Some points, one per row:
< 0.3  2.3  3.4 -0.3  1.5  1.0 -1.1  0.9  0.4 -2.4 -0.4 -2.3  0.8  1.2 -0.6 -1.4>
< 0.7 -0.9 -0.7  0.7 -0.4 -0.1  2.0  0.3 -0.8 -0.3  0.5 -0.6 -1.9  1.3 -2.2  0.5>
<-0.1 -1.0 -3.3 -1.3  1.2 -0.1  0.9 -1.5 -1.8  0.0 -2.8 -0.6 -1.4  0.3  2.4  2.7>
<-1.1  0.1 -2.7  1.1  0.3 -2.1  1.5 -1.1 -0.2  0.7 -0.5  0.9  0.3  0.0 -0.2  0.4>
<-0.2 -1.2  0.4 -0.8  0.0 -0.5  0.8 -0.3 -0.9 -0.2  0.6  0.5  0.8  1.1 -1.3  0.1>
<-0.9  0.0 -0.5 -1.5  0.0 -1.2  0.1  0.2 -0.4 -0.8 -1.9  0.7 -1.1 -1.0  0.1  0.5>
<-0.3 -0.4 -0.4 -0.1  0.1  0.7 -0.9 -0.8  0.0 -0.1 -0.4 -0.6  0.1 -1.4  1.2  1.0>
< 0.7  0.2 -1.4  0.2 -0.2 -0.5  1.6  0.3  0.4  0.3  0.3 -0.4  0.0 -0.4  0.9  2.0>
< 0.0 -0.7 -0.1  0.9 -0.4  0.1 -1.8 -0.4 -1.2  0.9 -0.3  0.5  1.6  0.6  0.6 -1.1>
< 1.3  0.9  0.9 -0.8 -1.9 -0.2 -1.7  0.5  0.0  0.8  1.1  0.2 -1.0  1.0 -3.0  0.0>
< 1.0  0.0 -2.0 -0.7  0.8  1.6 -1.4 -0.6  0.0 -0.8 -1.2  0.5  0.7 -0.3  1.1  0.2>
<-0.8  0.4 -1.3  0.2  1.0  0.6  0.8 -0.1  0.0 -0.1 -1.6  0.7  0.8 -0.2  1.8  0.6>
< 0.1 -0.4  0.8  0.0  1.2  1.1 -1.5 -1.0  0.1 -1.3  1.1  0.0  2.4 -0.9  1.5 -1.5>
< 0.4  0.7  1.5  0.2  0.5 -1.6  3.2  0.7  0.6  0.8  1.2  0.7 -2.0 -0.8 -2.5 -0.6>
<-0.5 -1.0 -2.3  0.0 -0.2  0.8  2.0 -1.1 -0.3  1.1 -3.5  0.2 -0.3 -1.1  1.1  0.5>
<-0.3 -1.1  0.9  0.8  0.1 -1.9  0.4 -0.3 -0.5  1.0  1.0 -0.3 -1.0  1.4  0.3  1.4>
<-0.6  0.5 -1.7 -1.2  0.6  1.4 -0.3 -0.2  0.2  1.7 -2.4  0.0 -0.1 -2.0  1.2  1.9>
Here are 12 more points, each followed by its number:
< 1.3 -0.9  0.8  1.8 -0.6 -0.9  1.4 -0.2  0.5  0.9  2.4 -0.1 -0.1  0.5 -3.2  0.8> 0
<-0.4 -1.6 -1.7  0.6 -0.7  0.2  0.6 -0.4  1.6  0.8  1.6  0.5 -0.5 -0.2 -0.7 -0.2> 1
< 0.4  0.8  0.8 -2.6  0.2  4.5 -1.5 -0.4 -0.4 -1.6 -3.4 -0.4  0.2 -1.4  3.4  0.6> 2
< 0.0 -0.9  1.4  0.6 -1.1 -2.7  0.9 -0.2  1.1 -0.6  1.5 -0.1  0.7  1.4 -1.8 -0.2> 3
<-0.8 -0.3  0.9  1.9  0.3 -2.4 -0.9  2.2  0.3 -0.5 -0.3  0.0 -0.4 -1.1 -1.4  0.2> 4
< 1.0  2.0  2.1  1.1  0.7  0.0  0.4 -0.6 -0.4 -1.1  1.3 -0.3  0.7  0.5 -0.6 -1.8> 5
< 2.3  0.4 -1.8 -0.8 -0.4 -1.5  0.8  0.0 -0.4  0.2 -0.2  0.2 -2.8 -0.7 -0.2  0.6> 6
< 0.5  0.5 -1.0 -1.0  0.5  0.8  0.4 -0.9  0.6  0.0 -4.0  0.8  0.0 -1.9  2.3  2.3> 7
<-0.5  0.8  0.5  0.4 -0.1 -0.5  0.4  2.3  0.3  0.3  0.7 -0.8 -0.9  1.1 -2.6 -1.2> 8
< 0.6 -0.2 -0.3 -0.4  1.1  0.2  1.0 -0.7 -0.5 -0.1 -0.3  0.7  0.7  0.5  0.9 -0.2> 9
< 0.7  0.1 -3.3 -2.5 -0.8  2.2 -0.6  0.9  0.2 -0.4 -1.3  1.4 -0.5 -1.0  2.0  0.2> 10
< 0.2  1.0  1.7  0.4 -0.6  0.7 -0.1  1.0 -0.1 -2.2  1.7 -1.1  0.2  0.5 -0.6 -1.3> 11
Which of these numbered points is nearest to each point below, looking only along the 3 directions in which the first points spread most? Its number follows each.
<-0.9  0.2  1.8 -0.4 -0.2  2.8 -1.7  0.9  0.5 -1.4 -0.2 -0.3  4.3 -1.1  2.7 -1.4> > 2
<-1.1 -1.1 -0.9 -1.0  1.2  2.9 -2.2 -1.3  0.8 -0.8 -1.8  1.5  1.9 -0.5  1.6  1.3> > 10
< 0.3  0.2  0.8  0.7 -1.5  0.0 -0.1 -0.5  0.9 -0.3  1.3  1.2 -3.2 -0.8 -2.2 -1.1> > 8
< 1.2  0.2 -0.8 -0.2 -1.0  0.1 -0.1  1.5 -0.4  0.7 -0.9  0.8  0.5  0.8  0.8  0.4> > 9
<-0.6 -0.6  2.3  2.0  0.5 -3.1  0.3  0.1  0.0  0.8  1.1 -1.6  0.5  1.6 -0.2  0.8> > 3
<-0.2 -0.3  0.7  1.3 -0.6 -1.0 -0.6  2.1  0.3 -1.3  1.9  0.3 -0.8  1.7 -2.4  0.4> > 3
<-0.1 -1.6 -0.2  1.3 -0.1 -4.5  0.3 -1.0 -0.4  1.2  1.8 -0.4 -0.3 -1.3  0.8  0.5> > 1
< 0.3  0.0 -0.7 -1.3 -0.1  1.5 -0.6  0.6  0.9 -0.7 -2.4  1.7 -0.9  0.5  2.3  0.8> > 10
<-1.1  0.2 -0.7 -0.5  0.9  1.0 -0.3 -0.9 -0.9 -1.0 -1.0 -0.1  0.6 -2.1  1.4  0.2> > 10
< 0.2 -0.6 -2.1 -0.6 -1.3  0.7 -1.0 -1.2  0.6  0.3 -0.9 -0.6 -1.2 -0.8  0.2 -1.2> > 9
< 0.5 -0.8 -0.7 -0.3 -0.1 -0.2  0.4  1.0  1.5  0.7  1.4 -0.5  0.9  0.2 -1.2 -0.4> > 4
< 1.2 -0.5 -1.1 -0.2 -1.5 -1.9  0.4 -0.9 -0.7  1.7 -0.4  0.7 -1.6  1.2 -1.4 -1.1> > 1
<-0.7  0.3 -0.8  0.2 -0.7 -0.4  0.2  1.4 -0.1  0.7 -0.2 -0.1 -2.9  0.3 -1.0  1.0> > 6
< 0.7  0.2  2.5  0.2 -0.5 -0.8  0.2  1.1  0.7  0.3  1.0 -1.5  1.7  0.0 -0.3 -1.4> > 5
< 2.1 -0.7  0.2  0.0 -1.2 -0.8  2.4  1.3  1.1  0.0  1.4  0.8 -1.6  2.0 -4.7  0.7> > 0
